Read these off the array that follows. Rows and columns are numbered from 0.
1) What is the entry at row 0, column 1?
2) What is the entry in row 0 and column 0?
3) What is the top entry of the column that holds the smallest entry?
4) What is the entry at row 0, column 2?
5) What is the entry just right of 45?
6) What is the entry in the bottom-left corner?
[[-13   5  19  88  -1   0 -14  12   5   0  14   4]
 [-19   3   1 -30   1   4  21   2   6  -4 -10 -15]
 [ 39  -3 -18 -47  -2   2 -11 -16  -1  -1 -11   9]
 [ 18  -6 -48 -19  -1  -5   7 -25   1  -2  -6 -42]
 [ 45  -5  57 -58   1  -1   7  47   4   1   0  64]
 [-32   2  33 -11   0   7   2  -3   5   0 -16 -86]]
1) 5
2) -13
3) 4
4) 19
5) -5
6) -32

Questions about the table below. Indices start at 0.
1) Report the bottom entry of the column that holds the smallest entry.
2) Report the entry in row 0 and column 1.
3) Report the entry directly above the largest entry.
4) Report the entry in row 0 and column 2.
5) Report the entry at row 1, column 1.
6) Report the entry directly below the smallest entry.
7) Report the entry just left of the smallest entry.
8) Report the top-right entry.
[[ 12 -24  16  15  -3  14  31  50  -8  16   4  20 -15  18]
 [-23 -56  -9  22 -10  20 -29  22   4  26  26   2   0 -13]
 [ 64 -17 -27  55  11 -11  28 -30  22  17   1   8  25 -47]
 [-12  54  -7 -48   1  -2  20  -5  -9  -6 -54  36 -23  40]
 [-44 -18  -7   1   8  19 -23  14  38   8  36  12  10 -15]
 [ 69  13 -34  44  13 -15  27  -5  15   9   8  12  39 -61]
 [  8  -2 -19  44  18  39  14  34 -27   4 -14  14  13   2]
 [ -9 -54  -4  33  -2  16   1  29 -18  36   1  14  -6 -30]
 [ -2  41  40 -23   6 -11  32  13   4  17  12  13 -37  45]
 [ -4  -5 -25  25  14  -6 -30  30 -16  41  -3  -8   6 -21]
 [ 77   0 -26  34   9 -12  26 -23  29  10  19  23  38 -39]
 [  7  11 -37 -31  18  15  45  11 -12   1 -25  49 -16   8]
 [-35  31  21  50   2  12   7  31 -16  -1  -8   2  34  25]]
1) 25
2) -24
3) -4
4) 16
5) -56
6) 2
7) 39
8) 18

Questions about the matrix below. Counting starts at 0.
1) The entry in the top-right corner?
2) The bottom-left entry?
3) The entry just right of -17?
4) The entry in the bottom-right corner?
5) The entry at row 0, column 2?
6) The entry at row 0, column 0?
7) The entry in row 0 and column 1?
array([[-31,  -4,  35, -17, -15, -55,   6,  59,  13,  14],
       [-25,  13,  35,  93, -31, -55,  35,  24,  -4, -52]])
1) 14
2) -25
3) -15
4) -52
5) 35
6) -31
7) -4

[[ 33  11 -64  -1 -74  27  48 -29  68]
 [ -4 -12  22   1  28   4 -20   9 -31]
 [ 16  22  -3  54 -15  49  48  61  32]
 [  8  13   0  10  -7  -8  18  10  18]
 [-13  -5  52  36  49  24  -5  70 -39]
 [ 21   6 -63 -35 -65 -21  16 -72  60]
 [ 11   1 -33 -17 -32 -10   4 -40  32]
 [-19  -6  33  -7  42 -28 -35   1 -43]
 [-19  -8  65  40  72  39 -11  89 -68]
 [-16 -13  31 -13  44 -22 -40  -4 -45]
 [ -9  -4  -5 -14   3 -20 -21 -27  -7]
 [  4  12 -16   5 -21   4  22  -4  25]
 [ 24  19 -40  28 -60  43  63  24  64]
 [ -7  -3  28  21  25  14   2  42 -29]
 [  3  -9  -5  -8  -1  10  -8  -3 -13]
 [ -5  10  40  52  37  51  23  94 -24]]
Indices start at 0.
What is the top-left entry?
Answer: 33
What is the bottom-right entry?
Answer: -24
What is the entry in the bottom-left corner?
Answer: -5
What is the entry just left of 2?
Answer: 14
The entry at row 2, column 0 is 16
The entry in row 0 and column 1 -> 11
The entry just right of 70: -39
What is the entry in row 2 and column 1?
Answer: 22
The entry at row 1, column 0: -4
The entry just left of 19 -> 24
What is the entry at row 0, column 2?
Answer: -64
The top-right entry -> 68
What is the bottom entry of the column that holds the largest entry?
Answer: 94
What is the entry directly below the smallest entry?
Answer: 28
The entry just right of the smallest entry is 27
The entry in row 2 and column 2 is -3
What is the entry directly below 8?
Answer: -13
The minimum -> -74
What is the entry just right of -63?
Answer: -35
The entry just right of 31 is -13
What is the entry directly below -63?
Answer: -33
What is the entry directly above -33?
Answer: -63
